Families of rows that turns and mirrors carry onto each other, the same ones carrying the whole set onto itself: the rest of each named row's family, in list order:
6 families of 6 rows:
j310: -0.61  +1.86  +0.71  -0.19  -0.44  +0.32  +0.85  +0.88  -2.50  +0.03  -1.58  -1.40  -1.48  +1.28  -0.60
j821: -1.49  +0.86  +0.07  +2.76  +0.58  +2.13  +0.06  +0.22  +0.60  -2.39  +0.60  -0.64  -0.97  +0.70  +0.45
j342: -0.33  +0.66  +1.39  +1.48  +0.82  +1.65  +0.21  +1.09  -0.89  -2.60  -0.82  -2.77  -0.75  +0.38  -0.96
j308: +0.12  +0.27  -0.58  +2.94  +0.32  +0.54  +0.77  +0.23  +0.68  -1.71  +1.02  +0.93  +0.46  +2.64  -0.22
j210: +0.61  +0.84  -1.94  +1.76  +0.66  -1.50  -0.44  +0.30  -0.82  -0.09  +0.97  -0.88  -1.33  +2.43  -1.63
j511: +0.32  +1.73  +0.13  +0.30  +0.49  +1.57  -1.01  +0.84  -1.71  -1.32  -0.94  -1.54  -1.38  -0.62  -0.68
j190: -0.64  +1.01  +0.14  +2.51  -0.32  +0.31  +2.28  -0.23  +1.03  -1.30  +0.17  -0.53  +1.02  +1.99  +0.06
j707: -0.40  +2.36  +0.62  +1.65  -0.04  +0.21  +1.38  +1.38  +0.54  -2.17  -0.28  -3.00  +0.47  +0.54  -0.70
j645: +1.59  +1.26  -0.54  -0.06  -0.23  -0.84  +0.39  -0.02  -1.74  +0.53  -1.12  -0.70  -0.01  +1.26  -1.44
j498: +1.56  +0.85  -0.59  +1.35  +0.20  +0.84  +0.23  +0.49  -1.65  +1.08  +0.94  +0.24  -1.37  +0.93  -2.13
j410: -2.08  +1.51  +1.44  +1.99  -0.51  +1.20  +1.93  +0.37  -0.30  -1.46  -0.74  -1.35  -0.71  +1.74  +0.42
j987: -1.44  -0.51  -0.56  +2.91  +1.34  +0.92  +0.59  +0.78  -0.38  -1.97  +1.31  -0.69  -1.24  +2.75  -0.62
j512: +0.13  +0.43  +0.13  +3.46  +0.17  +1.62  +1.27  -0.15  +0.60  -0.39  +1.68  +0.22  -0.55  +1.56  -1.05
j913: +1.36  +1.52  +1.33  +1.28  -0.12  +1.14  +0.27  +0.58  -0.02  -2.30  -1.30  -1.15  +0.92  +0.23  -0.76
j899: -0.95  +1.88  +0.62  +1.38  +0.32  +2.33  +0.32  +1.12  -0.37  -2.33  -0.32  -1.74  -0.63  -0.46  +0.16
j592: +0.00  +1.58  -1.35  -0.19  +0.58  +0.86  -0.51  +1.69  -2.46  -0.32  +0.18  -0.41  -1.70  +0.44  -0.82
j16: -1.07  +1.29  -1.67  +2.42  +0.40  -0.89  +1.50  +1.24  +0.43  -1.03  +1.73  -0.95  -0.31  +2.75  -0.59
j530: +1.36  +1.42  +1.58  +1.78  -0.16  +2.11  +0.73  +0.19  -0.40  -0.65  -0.29  -1.39  -0.38  -0.45  -1.60
j276: +0.44  +0.84  -1.72  +0.69  -0.05  -1.05  +1.30  +0.29  -1.26  +0.80  +0.26  +0.43  -0.05  +2.55  -0.89
j367: +0.45  +1.39  +1.16  +1.92  -0.47  +0.61  +1.47  -0.69  +0.64  -1.55  -1.24  -1.62  +1.03  +0.71  -0.38
j23: -1.12  +0.31  +0.77  +2.71  +1.02  +1.85  +1.22  +1.36  +0.23  -2.75  +0.78  -1.81  -0.31  +1.28  -0.57
j110: -0.80  +1.28  +0.84  +2.18  -0.24  +0.81  +1.28  +0.55  +0.70  -2.83  -0.68  -0.52  +0.87  +2.04  +0.54
j233: -0.61  +0.56  -1.92  +1.28  +0.89  +0.68  -0.81  +0.69  -1.57  -0.32  +1.17  +0.50  -2.03  +1.58  -0.52
j771: -1.74  +0.83  -1.45  +2.30  +0.77  +1.44  +0.49  +0.98  -0.27  -1.32  +1.75  +0.39  -1.26  +1.72  +0.35
j42: -0.11  +0.35  -1.12  +2.36  -0.12  -0.58  +1.36  -0.67  +0.25  -0.22  +0.70  +0.56  +0.20  +2.84  -0.44
j153: -0.42  +0.50  -1.51  +1.15  +0.16  -0.74  +0.57  +0.93  -1.17  -0.60  +0.37  +1.19  -0.36  +3.45  -0.24
j150: +0.99  +1.94  +0.67  +0.03  -0.50  +0.12  +1.34  +0.31  -0.95  -0.55  -1.75  -1.71  +0.84  +0.39  -0.85
j66: +0.95  +1.79  +0.40  -0.51  -0.34  -0.02  +0.19  +1.35  -2.08  -1.16  -1.94  -0.89  +0.13  +1.06  -0.72
j325: -1.79  +0.82  -0.70  +1.45  -0.13  -0.11  +1.41  +0.58  -1.58  +0.23  +0.48  +0.24  -1.68  +3.17  -0.13
j232: -0.39  +1.02  +0.04  +3.41  +0.29  -0.13  +0.51  -0.26  +1.37  -2.17  +0.66  -1.87  -0.29  +1.68  -0.58
j362: +0.28  +0.15  -0.90  +0.41  +1.29  +0.15  -0.52  +1.52  -2.85  -0.60  +0.10  -1.25  -1.82  +1.77  -1.75
j154: +1.26  +1.88  +0.30  +1.03  +0.13  -0.54  -0.49  +0.35  -0.71  -1.33  -1.01  -2.95  -0.62  +0.29  -1.77
j787: +1.88  +0.92  -1.07  +0.29  +0.14  -0.34  -0.29  +0.99  -1.88  -0.14  -0.18  +0.60  -0.28  +1.72  -1.50
j604: -0.50  -0.22  -1.51  +1.63  +1.31  +0.42  +0.47  +1.70  -1.65  -0.70  +1.81  -0.28  -1.39  +2.61  -1.43
j993: +0.62  +0.88  +0.34  +0.17  +1.05  +1.13  +0.08  +2.03  -2.24  -1.39  -0.48  -2.35  -0.99  +0.24  -1.81
j292: +0.61  +2.14  -1.24  +0.03  +0.22  -1.20  +0.60  +1.94  -1.79  -0.19  +0.00  -1.91  -0.61  +1.24  -1.53

Same family as j23: j342, j987, j362, j604, j993
Same family as j292: j210, j707, j16, j232, j154
Same family as j325: j310, j498, j410, j512, j530
Same family as j899: j821, j511, j592, j233, j771

Families of rows that turns and mirrors carry onto each other, the same ones carrying the whole set onto itself: the rest of each named row's family, in list order:
3 families of 5 rows:
j616: +0.51  +1.02  +2.80  -0.47  -0.92  -0.41  -0.09  +0.27  -1.27  -0.59  +0.00
j215: +0.09  -1.33  -0.63  -0.15  -1.17  +0.12  -0.92  +2.29  -0.13  +1.20  -0.50
j552: +0.09  -1.35  -0.48  +0.58  -1.33  +0.10  -0.92  +1.84  -0.04  +1.52  -0.03
j381: +0.39  +0.40  -0.69  -0.01  +0.46  -1.48  +1.62  +0.37  +0.52  -1.26  -1.23
j265: +0.84  +0.76  +2.74  +1.27  -0.31  -0.58  -0.25  -0.89  -1.01  +0.07  -0.23
j189: +0.94  +1.07  +2.48  +0.49  +0.23  -0.52  -0.36  -0.71  -1.28  -0.27  -1.22
j198: +0.37  -1.24  -0.81  +0.80  -0.48  +0.02  -1.08  +1.50  -0.03  +1.43  -1.22
j444: +0.49  +0.28  -0.59  +1.60  +0.44  -1.57  +1.58  -0.44  +0.85  -0.70  -0.67
j358: +0.30  -1.15  -0.87  -0.07  -0.79  +0.14  -1.03  +2.04  -0.21  +1.19  -1.28
j572: -0.11  +0.03  +0.10  +0.33  -1.05  -1.66  +1.98  +0.78  +0.69  -1.06  +1.29
j373: +0.77  +1.02  +2.50  -0.61  -0.23  -0.54  -0.24  -0.15  -1.38  -0.73  -1.06
j364: +0.20  -1.33  -0.76  +1.17  -0.97  +0.11  -1.00  +1.53  -0.03  +1.72  -0.45
j85: +0.52  +0.72  +2.98  +0.54  -0.99  -0.49  -0.15  -0.39  -1.09  -0.11  +0.54
j637: +0.14  +0.34  -0.20  -0.82  -0.49  -1.49  +1.86  +1.11  +0.46  -1.63  -0.03
j737: +0.16  +0.08  -0.07  +1.83  -0.53  -1.57  +1.76  -0.21  +0.99  -0.52  +0.92

Same family as j572: j381, j444, j637, j737
Same family as j616: j265, j189, j373, j85
Same family as j552: j215, j198, j358, j364

